Read these off the table that follows.
1) Which number is the last entry, reading row by row?
2) Which number is the entry in the top-left corner?
3) Which number is the third entry in reading order?
4) Which number is the largest entry in the last row?
5) Which number is the entry in the top-right corner?
6) Which number is the entry just right of -6?
7) Which number is the entry directly above 698?
8) Which number is the 3rd-last entry, reading row by row?
array([[ 473,  556, -486,  142],
       [ 185, -149,   53,   35],
       [  36, -446,  238,  -10],
       [-127, -259, -301,   86],
       [ 276,  299, -445,  142],
       [ 158, -209,  698,  -89],
       [-358,  483, -297,   24],
       [-400,  165,  382,  -83],
       [  -6,  625, -180,   24],
       [ 465, -491,  -71,   96],
       [ 468,  323,  349,   26]])
1) 26
2) 473
3) -486
4) 468
5) 142
6) 625
7) -445
8) 323

grid =
[[ 21  27  10  -4]
 [-26   6 -14  33]
 [ 29 -24   5  23]
 [ 31 -19 -22 -25]
 [ 28  21 -10  -2]
 [  7  24  13  32]
 [-18 -27  26 -20]
 [-30  19  -7   4]
 [-15 -32 -24 -27]
 [-20  15  26   3]
 [ 31  31 -24  31]
 [ 31 -13  23  12]
 [ 15  23  18  -7]
 [ 24  33  21   0]
 [ 26  23  12   3]]
Rows and columns are numbered from 1.
The entry in the bottom-right corner is 3
The entry at row 2, column 1 is -26
The top-right entry -> -4
Find the entry directly above 18.
23
The entry just right of 29 -> -24
The entry in row 3 and column 1 -> 29
The entry directly below the smallest entry -> 15
The entry at row 1, column 2 -> 27
The entry directly above the smallest entry is 19
Find the entry at row 1, column 3.
10
The entry directly below -25 -> -2
The entry directly below 5 -> -22
The entry directly above 7 -> 28
The top-left entry is 21
Find the bottom entry of the column that holds the smallest entry.
23
Find the bottom-left entry.
26
Find the entry just left of the smallest entry.
-15

((19, 6, 10, -7, 34, 23, 3, -9, 19, -10, 19, 15, -3), (16, 2, 15, -2, 26, 15, 10, -24, 11, -1, 18, 12, -9), (18, -9, 26, 15, 14, 9, 9, -22, -1, 8, 11, -5, -4), (18, 8, 9, -7, 36, 25, 1, -5, 21, -10, 20, 16, -7), (16, -2, 19, 9, 28, 33, -10, 27, 17, -14, 9, 2, 14), (17, -1, 21, 11, 8, 34, -3, 39, 12, -11, -1, 11, 12), (19, -6, 18, 11, 17, 35, -8, 28, 12, -15, 3, 4, 19), (11, 0, 18, 26, 10, 20, -3, 41, 7, 4, 1, -6, 33), (11, -6, 33, 31, -5, 8, 10, 17, -5, 16, -1, -9, 24), (6, 15, -11, 9, 40, 21, -5, 30, 25, -1, 19, 2, 28), (16, 8, 7, -5, 38, 20, 3, -12, 20, -7, 22, 12, -5), (16, -4, 31, 14, 16, 3, 12, -26, 0, 13, 15, -5, -3), (5, 14, 10, 9, 37, -3, 12, -20, 13, 20, 27, -4, 10))
Give the maximum.
Answer: 41
The entry just right of the centre entry: 28
Give the entry just left of the smallest entry.
Answer: 12
